In the data rows, 128 means zero.
Here are some points:
[115 105 117 111 113 108 126 131 135 141  85 140 103 103 142 158]
[128 116 114 117 120 112  98 145 154 111 158  92 140 138 124 131]
[131 112 106 118 120 124 107 148 173 111 136 104 134 150 125 120]
[105 112 121 111 134  99 109 143 164 118 187 108 148 165 119 135]
[103 130 122 127  81 114 105 128 140 116 198 106 193 150 108 118]
[ 90 110  89 113 131 114 149 137 123 138 101 153 117 120 136  95]
[171 226 171 138 201 134 197 110  98 201 113 173  88 127 146 139]
[153 105 241 117 111 120 219 160 114  76 132 106 148 134  81 150]
[115 100 122 124 117  86 129 125 145 162 129  92 133 134 142 104]
[105 112  95 103 125 110 131 143 118 149 113 112 147 138 142 100]
[115 107 151 113 123 124 150 143 165  98 115  95 113 113 117 190]
[109 112  83 141 111 119 113 151 145 121 107 104 127 119 128 125]
[115 122 106 125 107  97  96 146 116 129 199 104 175 152 108 128]
[192 246 135 146 208 144 169 103  71 201  91 184  96 117 145 134]
[113 102 175 105 136 137 155 157 142  90 246 100 151 174 114 140]
[145 189 131 141 185 170 135 101  87 149 103 155  99 108 148 165]
[107 110 106 115 128 104 122 133 121 136 105 150 128 137 146  73]
[156 193 255 158 240 186 163  88 126 152 113 153  81 112 143 186]
[135 100 137 158  72  95 125 106 113 129 123 146 113 137 134  67]
[ 93  93 110 117 122 125 132 140 141 139  91 171 125 142 146 102]
[118  98  95 120  98 104 105 122 116 173 115 127 174 143 131  89]
[126 116 117 130 122  64 131 113 113 152 107  83 164 141 134 112]
[156 213 133 120 167 131 180 117  98 178  96 210  85 124 151 111]
[111 119 117 133  98 117  87 125 126 128 192  98 193 152 110 123]
Then 12 other points, each followed by its number:
[109  98 128 113 123 125 103 148 173 116 181 106 131 155 124 132] 0
[ 87 107  97 103 107 148 154 141 151 111 113 255 119 133 130  73] 1
[107 169 119 115 126 148 182 113 109 116 120 255 122 142 134  85] 2
[118 148 119 122 132 132 171 141 126 123 126 235 124 120 125  89] 3
[109 131 143 111 111 108 150 138 132 156  85 147 106 117 138 114] 4
[174 202 135 152 208 162 129  96  84 170 101 148  72 108 122 157] 5
[105 112  99 118 105 110 111 131 167 131  96 112  85 110 171 154] 6
[186  93 255 255  87 235  80  77  80  84  94 100 141  72  66 176] 7
[ 90 117  95 111 103 104 126 143 140 115  96 102 134 108 145 144] 8
[113 117 119  98 134 124 111 147 136 123 105 104 115 143 142  92] 9
[121 114 106 109 129 115  80 125 145 115 136 100 151 141 136 131] 10
[ 90 114 112 113  98 124 136 140 127 116 105 217 152 131 130  78] 11
Which two of these numbered points are nearest to each point below, ignoring the 3 directions in which the first points spread most? Their numbers follow each, nearest first.
[116 100 171 118 123 143 144 155 184  76 209 100 108 163 114 156] > 0 9
[115 107 110 128 105 115 129 141 144 105 121 110 152 117 112 156] > 8 10
[255 121 208 255  76 255  71  72  71  84  88 106 142  85  66 158] > 7 5
[255 168 255 255  76 255  65  81  65  84  75 110 140  66  66 169] > 7 5
[255 210 255 255  72 255  50  66  49  90  75 108 130  72  50 157] > 7 5
[252 135 247 245  90 208  87  85  95  90 105 116 137  85  81 156] > 7 5
[209 117 251 207  72 171 109  81 127  84 109  98 151  81  77 159] > 7 5
[ 98  96 137 100 123 110 109 156 169 129 228  98 145 159 106 148] > 0 4
[ 98 102 104 117 136 115 132 142 136 141  96 106 117 141 145 102] > 9 0
[ 98 127 156 136  98 122 107 124 133 123 192 102 172 151 106 125] > 4 8
[105  93  97 113 134 115 123 157 144 103 101 116 142 122 133 128] > 10 8
[126 108 148 115 132 112 122 167 149 100 185  92 140 161 117 121] > 9 0
[125 110 236 120 122 115 164 157 175 105 168  92 122 151 103 143] > 4 0
[126 191 117 107 178 125 174 115 102 153 120 217 112 140 136  85] > 3 11
[107 116  95 107 115 117 132 131 146 118 120 153 113 125 150 121] > 0 4
[118 119  79  98 118 108 120 147 140 138  96 108 138 112 134 125] > 8 10
[121 114 151 111 111 122 161 155 123 103 180 114 168 146 112 131] > 4 8
[172 243 131 125 193 139 164 115  80 206 115 201 103 131 147 131] > 4 0
[103 114 146 118 111 166 131 110 109  84 116  98 150  50 117 164] > 8 5
[109 116 102 117 132 115 138 154 139 133 113 133 106 141 142 136] > 0 8
